Turns, then the turns between two rows, first turn first; the first pair answered:
zusoz (before => after):
[ 16  -5  -5 -15  -4   8 -12  -3  -2   2   4 -10   5   9  -5 -21  -9   6
   0  -6   6  19   8   2 -13   9  -3   2   3   0 -19  19   5   3  -1   6
  17   8] => [ 12   0  -7 -13  -1   5 -25  -1 -10  -1   4  -5   3  14  -6 -17  -9   4
   2 -10   2  20   3   0 -10   4   5   0   8   2 -14  22   6   5  -4   8
  19  12]
[ -7  21 -15 -28   2   9   1  30 -17  -6  15   9  15 -28  12  12   5  25
 -19   5 -37  -5 -12 -14  14 -16  18  -8   3  24  10 -16   2   5  12  27
   2 -41] => [ -8  10  -8 -31  -7  15  14  28 -12  -9  19   2  11 -30  11   9   5  28
 -17   8 -33  -8 -10 -10  11 -10  17 -14  -4  25   5 -21   1  -1  14  19
  -3 -45]
[ 12  10 -19  43  -5  10 -70 -11 -42 -23  18  43  21  28 -12  19 -36  -3
 -11  -4  16  -5  -5 -20  23 -19  -9  17  38   8  27 -23 -30  20  -5  -3
  12   9] => [ 14 -16   0  53 -19  12 -40   2 -33 -35  27  44  20  21 -13  30 -32  16
 -10  -8  13 -23 -12 -24   6  -3  -1  -5  24  29  33 -36 -42  11  -8 -19
   3   2]
goko (before => after):
[-30 -12 -57  19 -18 -21  12  30 -13  18  -6 -16 -19  -5  17  64  30 -23
  22   5 -17  -9 -38   2   5 -11  -4 -17   6  11   1 -21   3 -17 -33  54
 -40 -26] => [-29   4 -67  13 -12 -15   5  23 -12  35 -11 -21 -18 -12  15  59  28 -35
  18   9 -21   2 -29  -1  14 -19 -16  -4  10  -5  -4 -16  13 -13 -25  60
 -36 -25]
[ 12 -26   6 -10 -17   2  21 -13  14  -3  -3  -2   0  -5  -2   7   5   0
   2  -2   4  -8   5  -2 -18  10  -3 -12 -20   2   7 -13   5  -7   5  -9
 -13  -1] => [ 11 -13   1 -16  -6   7  17 -22  13  14  -7  -5   3 -13  -2   1   4 -12
  -6   3   0   4  16  -6  -9   2 -20   6 -22 -10   4  -9  15  -6  13  -2
 -12   2]
[ 47 -18  24   9 -14 -16 -20  54 -13   7  20  -7   7  -7 -18  24  28   5
  -4 -31   3 -20 -15 -13 -32 -27  52 -31  18  27  27 -16  -4  -5   1  14
 -24 -43] => [ 38  26  19  -4  15   3 -25  44 -13  58  10  -7  20 -37 -14  19  29 -19
 -27 -16 -15  10  20 -22   0 -52   3  12  12   7  27 -13  23  -3  17  18
 -23 -31]
vebo (before => after):
[ -6  40  33 -22  31  16 -16  17 -24  54  23   5  20 -33 -10   5   7   4
 -15  18 -15  22  38 -20  12 -16 -17  21  16   9   5   3  18  -9  14  -4
  12   3] => [ -8  28  21 -23  22  18  23   9 -16  54  16   4  27 -45   3  20   9  -1
 -19  27 -26   5  35 -17  15 -22 -20  11  -7   6  12 -16  24  -6  15   4
 -14 -17]
[-10  10 -19  12   4 -10 -43  -9 -26 -10 -35  23 -14  -3 -20  15  14 -20
   4 -17 -10   0  -9  18   2 -34  -6  13  14  -5  -3  10   1  25 -20   9
   3  -5] => [-10  17  -4  11   4  -9 -46  -2 -28  -1 -25  22 -12 -10 -26  15  13 -16
   3 -17 -15   9   1   9  -1 -32 -13  19  19   3  -3  13   1  26 -17   1
  12   4]
[ 10  15  -5  -5   8  11 -20   3   7  15  20 -21 -15  -6   2 -11  -7  -1
  14   9  -9  -2  12  -2   3  10 -19  23   7 -15  -7  12  12  -7  13 -16
  -8  11] => [ 11  13  -6  -5   6  10  -7   4  11  18  17 -23 -13 -12   4  -6  -7   0
  12  12 -14  -2  16  -5   4  10 -20  23  -3 -14  -4   7  14  -8  14 -16
 -13   6]
pip (before => after):
[-30  10 -38  16  23   1  13 -13   1 -22 -21  32  -4   2  38   5   4 -27
 -20  17   2 -25  -4  30  21  -5 -24  -7 -14 -13  23 -18   6   5 -11  11
 -19  23] => [-18 -10  21  34   7 -12 -10  33 -21 -30  18  32  -7   9   8  16  -2  21
  -7  -8   4 -25 -23   1  -8   1  29 -32   9  42  20 -10 -13   2 -16 -15
  -3  24]
[ 24  14  39  -2   8  -1 -32  22 -21  58  37  -2  18   5 -47   6   2  22
   5  -4  -1  21  -5 -52 -26  -7  43  18  19  12 -31  21  -3  27  28   3
 -11 -19] => [ 17  25 -20 -23  16   8 -12 -27   0  68  -6  -9  19   1 -25 -10   6 -27
  -3  15   1  24  11 -20  -1 -13  -7  42   0 -45 -36  20  16  33  36  31
 -28 -26]
[ 10 -18  15  -2  -2  25   1   1 -15  16  15  -9 -13   3 -15 -20   0  39
 -11  10  24   8  32  15 -19  14   8  17   1  -5 -26  12   1  -4   5 -50
  14  -9] => [  3 -10  -8  -6   7  30  14 -16  -4  22  -2  -9 -11   1  -2 -23   1  16
 -20  23  21   8  38  29  -5   9 -15  26 -10 -28 -22   8   8  -7   7 -37
   7  -8]
[  9 -32 -25   0  -4 -19 -22 -31 -10 -16  -7 -23  -3  38 -15 -23 -10 -10
  15 -13  25 -12 -36  11 -28   5  55 -31  14 -18 -11   6 -17  18  11  11
 -22 -21] => [-19  -7 -53  10  32  -7  10 -40   5 -17 -26   0   1  18  22  -8   3 -40
 -19  10   8 -18 -17  30   8  -6  -2 -19  -6 -40  28 -18   2   7   5  22
 -36  -2]
Damar (before => after):
[-22  29 -25  24  19   0  21  -3  11   0  13   3  16 -29  -5  12  19   1
 -16   8  -8  -3  15  21  24  30 -46  40 -15  -9   1 -15  33 -19  -9 -47
  31  37] => [-11  40 -19  15  16  -1   3  -2   1  26  16  -4  25 -37 -20   7  12   1
 -12   5 -14  15  20   5  26  18 -35  54  -3  -9 -10  -8  41  -9   2 -41
  34  26]
[ 12  -1 -58 -11 -19   0  14  -5  21   4 -33  -8   8  20  -5  -3 -18  -4
  16  -7  16  17  -9   1   3  -9  19  -8  -9 -27 -25  13   7  17 -19  29
 -16 -29] => [  5 -10 -62  -3 -16   1  28  -9  32 -14 -35   1   2  25  10   3 -15  -4
  14  -3  18   6  -9  12   5   4   8 -19 -14 -24 -16   6   0  10 -24  25
 -17 -20]
[  6  -7  -1  42 -38   3 -18  44 -21  -7   7  32  33  20  -4  35  22   4
  11   1 -26   4 -31 -26  30  -1  29  16 -11  23   1   5  17 -30   8  19
  -4 -45] => [  4 -13  -5  45 -38   4 -12  41 -18 -17   5  37  32  25   4  38  24   2
  12   2 -24  -4 -34 -18  29   7  28   9 -17  21   6   0  11 -33   3  17
  -6 -38]
[ -8 -35  24  -2  -6  17  44  -3  33 -21  12  -1  -8 -21   1 -17   7  16
  -6  15   8  -7  27   9 -24  39 -37  -8 -21  10  -3  -8 -16 -18  14 -37
  10  17] => [  1 -24  37 -13  -5  24  30   2  21  10  18 -13   0 -35 -16 -23   4  17
  -6  14   1  14  43  -7 -23  30 -36   9 -13  13 -17  -1  -6 -14  26 -36
  15  10]
Then:
Between the rows of a pair lie two turns.
[-15  -6   4  -9  -8  18 -30   7 -11   5  14 -14  -1  23 -27 -37  12   9
 -10   5  20  41  -1  32 -24  61 -45 -28   4  14   5  -1 -15  -2  20  -8
 -29  40] => [-12  -4  18 -13 -12  25 -18  14  -9  29  20 -19   9   1 -33 -31  12  14
 -13   8   7  48   9  18 -23  56 -47 -23  -1  22   3  -7  -4  -4  28 -12
 -36  27] : Damar, vebo
[ -8 -10   9  -2  29  32 -17  25 -13   3  29  -8  22  -5 -17 -33 -18  35
   8  -8  27  28  32  22 -12  26   1 -20  20 -18  13  12   0  16   4 -24
  69  25] => [-20   4 -10  -1  44  40   1  18  -6   5  16   2  21 -12   2 -29 -11  17
  -9   6  21  26  44  35   8  19 -29 -12   7 -32  27   1  10  12   2 -13
  62  32] : pip, pip
[  8 -40   3 -34  -8  -8  57  18  23  -5  33  17   0 -24  18 -35  -1  16
  -8  16 -14 -29  13 -37 -29 -25 -36  21  11 -40  20 -18   8  22 -10   2
  30 -23] => [  4 -40   4 -20  -4 -16  57  26  18 -21  37  29  -3 -18  26 -21  -2  22
 -10   9 -16 -41   2 -33 -30 -25 -24   5  11 -29  35 -25   0  20 -21   0
  27 -21] : vebo, pip
[ 40 -25  10 -34  40  42  21  -5  11  56  18   2  10 -15 -53 -13   9  -8
 -17  -1  -7  51  69 -12  23  -2  -5  19  22  -9  -8  -1 -21   1  47 -16
  15   9] => [ 48 -31 -13 -42  23  34  32 -21  10  66   9  -4  14 -15 -43  -6   2 -16
 -12  -1 -19  40  53 -15  24 -19  19  11   9 -11 -13  -9 -16  18  50  11
 -18 -34] : vebo, Damar
[ 14 -52   0 -32 -26   6  18 -25  28  -2  -1 -20 -13 -13 -20 -11  11  11
  31 -10   4  -9   5   5 -29   5  29 -14  -9   1 -26   0 -10  20  15 -28
  -5 -35] => [ 10  -4 -29 -42   3   0 -38 -37   5  16 -13 -11 -16   3 -19 -19   1 -16
  26 -15   2  18   7   6  -2 -24  21  19  16 -26 -32  19   5  34  17   0
   9 -20] : zusoz, zusoz
[ 19 -13  27 -18  31  -2  12 -18  -2  11 -31 -29 -27  18 -14  10 -30  30
  22 -43  16  26  64  12 -13   1  -5  14  11 -14  -8  17  11 -10  61  -3
  38 -17] => [ 12 -24  44   7  33 -14  16   9  -9 -22 -17  -9 -34  29  -9  29 -28  49
  20 -57  16   6  40  10 -20   6  22 -12  15  16  12   6  -5 -17  44  -9
  37  -9] : zusoz, goko
[ 13   5  18   1   6  -5  10   3   5  11 -11 -20   7  -1 -28 -14 -13   3
  10   3   8  21  23  16 -14  17 -17  39  22 -10   0  20  -4  -7   7 -35
  49  39] => [ 11   2  18   0   9   1  41   0  15  20 -15 -16  14 -21 -14  -6 -10  -2
  -1  11  -3  14  35  12  -1  10 -35  42   5  -9  10   9   4 -10   9 -34
  31  30] : pip, vebo
[ 21  -3 -14 -12 -24  19  27  -9   4   7 -26   3 -19 -36 -12  -6 -28 -12
   6  -3  -2   4   2 -12 -20  12  -9  -3   1  -7  -6  -2 -22  28  29 -17
 -41 -21] => [  7   4 -28  -2  -7  15  31  -7   3 -15 -34  21 -22 -29   5   5 -23 -22
  -6  -3  -6 -10  -6   1  -8   6 -17 -13  -4  -8  14 -14 -26  22  23 -11
 -50 -10] : pip, vebo
[ -1  24  13  -7  17  32   3  12   5  11 -22   3   3 -18  -6   5   0  -8
 -11  13 -10   0  13  -4  14 -10 -19  17  -2   0   5   0  27   3  15   7
   6  27] => [ -1  13 -19  -4   8  21   3  -6  11 -21 -41   2  -3   9   6  -1   2 -27
  -1  14   6 -17  -4  23  13   3 -13   6  -3 -18   9   3  14   8   7  22
  -1  23] : goko, pip
[-15  -9   9  14   0  -9 -21  13 -21 -41   5  -4   1   8  -8 -24   0  25
 -22 -17   5  -1 -16 -20  11   0  14   8  23  20   7   9 -12  14  -7 -17
  11  11] => [-18  -3  18  17  12  -1  -5  19 -17 -25   9   0   6 -11  -4 -15   5  23
 -35 -10  -7   2   0 -29  22  -7  -3  15  17  22  17   2  -5   5  -3 -21
  11  15] : goko, zusoz
[ 18 -33  26 -11 -26   0  28  -7  16   4   6  24 -26 -20  13  14   1   6
  20  11  11  -2  26  13 -26  16  15 -13  17  10  29  -5   0  14 -30  -3
   1   2] => [ 14  -7  34 -14  -8   5  17   2   9  31   9  31 -23 -37  11  16   1   4
   8  11  -2  17  46   1 -11  -1  -2   8  25  12  29  -4  12  13 -22  -7
   8  10] : goko, pip
[ 16 -16   0  34  -1 -11 -28  -1  10 -17  33   7 -56  29 -30 -10  12  27
  28 -28  12  -8 -21   6 -25  14  39 -11  13  -5  -9  18 -23   0  -7  -8
  32  14] => [ 12   5 -29  20  14   2 -32 -29  22   4  10  -1 -53  24 -23 -32   8   0
  23  -9  14   9   4  23  -9  11  -8  21  10 -45 -18  27  -9   1   2   1
  39  25] : pip, vebo
[  6   6   5  -8   6   3  -6   7  -8  23  -4  -8   6 -14 -11  -6   0  10
  -5   3   1  11  15 -18   4 -17  -1  14  -2  -9 -12  -2  14  11   4  -2
   1   0] => [  1   4   8  -3   7   3   3  11  -8  20  -4  -6  11 -22  -6   3   5  12
 -11   4  -5   5  15 -21   8 -19  -1  11 -12  -3  -5 -12  14   9   3  -2
  -8  -3] : vebo, pip
[  9 -18 -15   2  -6  -8   5   4  -9 -17 -12   0 -10   7   3  14 -10   5
   0  -5  19 -21   0  25   8  -1  17 -19  -2  -2 -14   7  14   0  -1  -8
 -23 -10] => [ 11 -12 -14  -4  -5  -8 -10   1 -11 -16 -10  -1  -9  15  -2   4 -12   4
   5  -5  28 -13   1  28   6   1  13 -11   4  -8 -20  17  15   2  -1  -9
 -10  -3] : zusoz, vebo
[-21  12 -51 -11   6  24  13 -28  27 -12 -16  11 -26  -5   5   1 -11  -8
 -26  18  20 -12  -6  26  11  14 -25   5  -2 -24   1 -10  -5  -5   7   3
 -24 -16] => [-25  21 -10  15  22  14 -10  20   1 -23  14  36 -28  -2  -2  25 -10  21
 -34   1   7  -9 -21   0  12   4   3 -12  18  26  26 -13 -15 -13  -9 -15
  -9   5] : zusoz, pip
[  2 -29  -3  -7  -8   2  37 -10  17 -16  -7  -9  -5  -3  -1  -7   8  -4
   6  13  12 -12   4  13 -10  23 -17  -2  -7 -11  -5 -13  -3  -3  -4  -6
  -4   4] => [ -9 -20   3   5   5   0  32   2  11 -29  -4   8  -9   0   8   5  11  -4
  -2   9   9 -14  -2  12  -6  19 -19  -7  -3  -5  12 -17  -4  -7 -14 -10
  -1  17] : vebo, pip
[  7   7  26  -3   8  11 -38   0  -7  36   7 -10  -5  -5 -20 -10   3  14
   2  -3   9  27  12 -25  -3 -22   8  20  19   3 -23  19  13  -9  19 -19
  12  19] => [ -2  18 -23  -5  19  11 -30 -28  -1  31 -20  -3  -3   4   9 -10   4 -20
  -5   8   4  17   7  -6  19 -35 -10  28   7 -30 -12   9  22  -2  19  11
  -7  11] : Damar, pip
[ -8  39 -11 -20  48   3  28 -35  24  37   6  -8  16 -23  -6  12  10 -34
 -11  28 -10  -2  20  13  19   6 -57  -2 -37  -8  39 -24   4 -12   2  31
  44  -6] => [-11  26  46  11  44 -12  11  18  -2  10  49   8   9 -14 -20  34  10  13
  -7   2 -13 -10  -8 -15  -1   8  -6 -33 -14  54  54 -24 -20 -19 -14   7
  55  -2] : vebo, pip
[-22  12 -10  35  10   6  22 -14  12  -8 -20  11   5  10  31 -20 -17 -36
  -2  10 -13  -4   2   7   3  18  25 -16   1  10  31  17   5  12 -20  -6
 -24  22] => [ -7  -4  -9  23 -11   2   5 -19   6  -5 -15  -9   7  24  11 -33 -26 -23
  18   1  -2   0  -6   1 -17  26  48 -18  14  10   7  30  -1  22 -14  -6
 -18   9] : pip, pip
[ 44 -12   3  -9  -9  -9 -27 -23 -29  36  26 -57  34   0   4   9   6 -10
  -4   4 -12  -6 -13   8  21 -45  64   1  -9 -14 -40   3  -3  31  39  45
 -28 -58] => [ 17  14 -36   3  26 -12 -18 -33 -23  12   2 -25  24  13  42  17  11 -40
 -27  14 -20 -18 -11  37  55 -55  24   6 -14 -40  -4 -12   4  21  24  62
 -33 -27] : pip, vebo
[-24  -3 -15  22  17  -1  14   3  16 -66 -10  40 -23  31  16  -5  18  -2
  -2   5  17 -33  -4  36   5  33 -28 -15   2  -9  33  -6  -5 -24 -16  -9
  16  45] => [ -8 -27  12  22  -6  -5   9  14  12 -63   7  24 -22  32 -11  -8  12  25
  12  -3  29 -30 -11  22 -23  47   1 -27   4  13  15   3 -16 -21 -12 -29
  24  35] : zusoz, pip
[  6 -32   9 -14 -24 -14  -5  11   0  -6  -4 -26   1   5 -13 -17  -4  19
  15  -5  24  -5  -7   4 -29  11  25 -15   7  -3 -23  17 -14   2  10  -7
   5 -13] => [-12   8 -37 -14  13  -8 -10 -13   1   1 -29  -5  -2   5  21 -16  -4 -24
  -8   9  16   1   6  24  12 -11 -20   8  -2 -41   2   6   6   5   6  22
  -1   5] : pip, zusoz
[  2  27  14 -11   8  13 -12  31 -25  65  15  -4  11 -41  -4  23 -11   2
 -23  -2 -43   9   0 -50  29 -25   8  19  -4  22   5  -3  13   5  14   9
 -27 -24] => [ 13  15  14 -16  -7   2 -25  31 -28  62  19 -12  15 -30 -16  16 -14  10
  -9  -6 -36   9 -11 -54  17 -25  32  16   7  25 -12   6   9  14  17  10
 -26 -34] : pip, zusoz
[ -2   1  16   7  -5   0 -22   7  -8 -21   1   6  -9  20 -15 -15   3   6
   1 -10  25  -3   0  23  -6  20  -2 -10  25  10  -5   4 -16   0  -6 -17
  30  28] => [-10  12  31  10   8  15  11  18  -2   7   5  10   0 -16  -7   3   9   8
 -21   4  -1   1  25  10  12   9 -30   0   5  18  10 -15   0  -8   2 -23
  15  28] : goko, vebo
[-16  26  24   1  11 -20 -49   3  14   7  -4   3 -10 -21   3 -31  24  -8
  -7  14  -8  71  67 -35   2   9 -53   6  -4   3 -10   1   7  -9  41 -29
  54  18] => [ -5 -18  33  15 -27 -53 -59  19  -1 -45   9   4 -17  19  -3 -20  18  20
  25  -9  12  35   9 -36 -35  23  29 -48   7  37 -14   3 -26   0  23 -27
  42 -13] : Damar, goko
[ -1  24  33  12 -10 -26 -11 -10   6  31 -24  15 -27   7 -29   1  -1  24
 -36  -4 -12  43  51  -7  -8 -41  31  41  33  13 -27  55 -13  10   6   1
  12  24] => [  0  28  -4   3 -11 -33 -13 -34  11  24 -43  11 -31  21 -18  -6  -3   2
 -30  -3  -9  33  41   9   0 -50  33  38  30 -12 -27  57  -8  17   5  25
  -1   7] : pip, Damar
[ -1  -8  20  -9   3  19  23  -1  14  18  10  -3   5 -15  -6   0   3  13
  -5   9  -6  10  19  -2   5   8 -23  13  -4   1  -4  -1   9 -11   8 -12
   4   8] => [  4 -13  14 -17  -8  18  15  -6  15  21   9 -14   6 -10 -14  -6   0  14
   1   5  -1  13  15  -4  -2  12 -15  15  -1  -4 -17   8   7  -6   9  -9
   8   2] : pip, pip
[ 24 -16 -15 -14  -7  -8  15 -17   3  -6 -19 -30  -3 -17  30  24  -7 -25
 -18  -5 -32  -3  -2   5  10 -38  15  22 -21  -8   7  -3  22  17   6  32
 -31 -48] => [ 25 -25 -22  -7 -14 -25 -11 -14  -4 -43 -18 -23 -13  17  25  16  -9 -21
  -4 -18 -13 -13 -28  19  -2 -25  39   5  -5  -8   4   4   2  19  -4  32
 -18 -36] : goko, vebo
[ -6   9   6  -2  -4  -9  32  -7   2  28   6  14  -7 -12  15  38  10  -2
   0  -9 -35  -4  29  23  17 -14 -21  -7 -15  24  12  -5  -4   0  12 -21
 -28 -11] => [  6 -12  12  -4 -27 -21  20  -3  -5  21  12   6  -6  -2   3  34   4  17
  19 -20 -25 -10  10  15  -5  -8  15 -18  -8  32  -2   3 -14   9  15 -19
 -31 -30] : pip, vebo
[  3 -60   3   4 -31   9   2 -12  40 -51  -4 -11 -18  40 -12 -26   4   8
  21   0  34   4 -18  35 -40  71   0 -17   5  -7 -13  16 -21 -14  -5 -27
  35  17] => [-22 -26  11  12  16  36  60  -2  51 -10  -8  17  -8 -21  27  10  20 -11
 -29  26 -14   8  26  19   7  38 -66   4 -32  -1  27 -25  12 -33   2 -29
   8  24] : goko, vebo
[  4 -14   0  -4 -13  -9  -6   2  10  -7  -1   3  -1   7  -7  13  -3   6
   7  -4  -3  -9 -32  -4  -6   4  24 -19   2   6 -10   2   0   9  -3  15
 -12 -21] => [  5  -3  18  -6 -10   0  -9  15   3  15   6   3   4 -12 -14  19  -2  16
  -1  -2 -15   3 -19 -20  -2  -3  15  -6   4  19 -12   1   7   9   4   9
 -11 -20] : goko, pip
[ 23   1   7  11  -3  17  -5  34  21  25  40   3  19 -37   4   2  -3 -20
   7   4 -21  25  43 -18  -6 -40 -37  34  30   8   5  30   5 -16  -1  -4
  21  20] => [ 25  12 -15   1  -6   9 -21  24  13  32  30  -2  22 -29   2   0  -8 -34
  10   0 -23  26  31 -19   0 -56 -21  39  32  -3  -3  37   7  -4  -2  17
  14   3] : Damar, pip
[-16 -12 -61   7   8  12  24 -29   5 -35 -37  15 -12  22  32  -2  16 -33
   7   5  18 -19   0  36  12  -5 -18  15  -3 -43  14   2 -37  -5 -16  23
 -10  16] => [-22  -7 -54   9  18  18  32 -22   7 -27 -38  19 -11  11  34   6  20 -37
  -2   7  11 -14   9  32  21 -11 -30  20  -7 -38  20  -5 -31  -7 -14  20
 -14  19] : goko, goko
[-23   2  29  26 -29  25 -11  27   1   5  18 -18  -4  10 -15  -4   3  21
 -10 -31  -2  -2   2  -7 -12 -24  17 -16  11   9   7  15 -11  -4  18 -26
  10  32] => [-17   2  20  19 -37  20 -25  19  -1   7  11 -25  -4  20 -23 -15   0  17
  -2 -32   8  -3   0  -2 -16 -22  22 -13  14  -4  -3  22 -13   3  21 -18
  12  26] : goko, goko
[  3  19  16   7  -3   2  11  17  -2  17   8  25   3 -15   4  49  18   3
 -25  10 -28 -11  17 -33  18 -28  20 -12  -7  37  17 -42  14  13  18 -10
 -18 -19] => [ 20  10 -29 -27 -27   3   2 -34  13  32 -19  -8   4  -5  -3  16  10 -21
  -3  20  -8  -4  17 -10  11 -23  15   8  -8 -14 -22 -19  22  27  31  16
 -24 -43] : pip, pip
[-32  12  38  29  39  14   4  17  -5 -10  23  18  -1 -21   7   4  10  10
 -16 -13 -17  -7  14 -18   9  -7 -21   2  19   8  37 -20   2 -33 -15 -20
  20  48] => [ -2  -4 -25 -18   1  10 -13 -46  11  10 -17 -30   5   0 -11 -46  -5 -26
  19  -1  10   4  17   7  -4   0 -21  24  16 -64 -25  13  10  -8   8  11
  12   9] : pip, pip
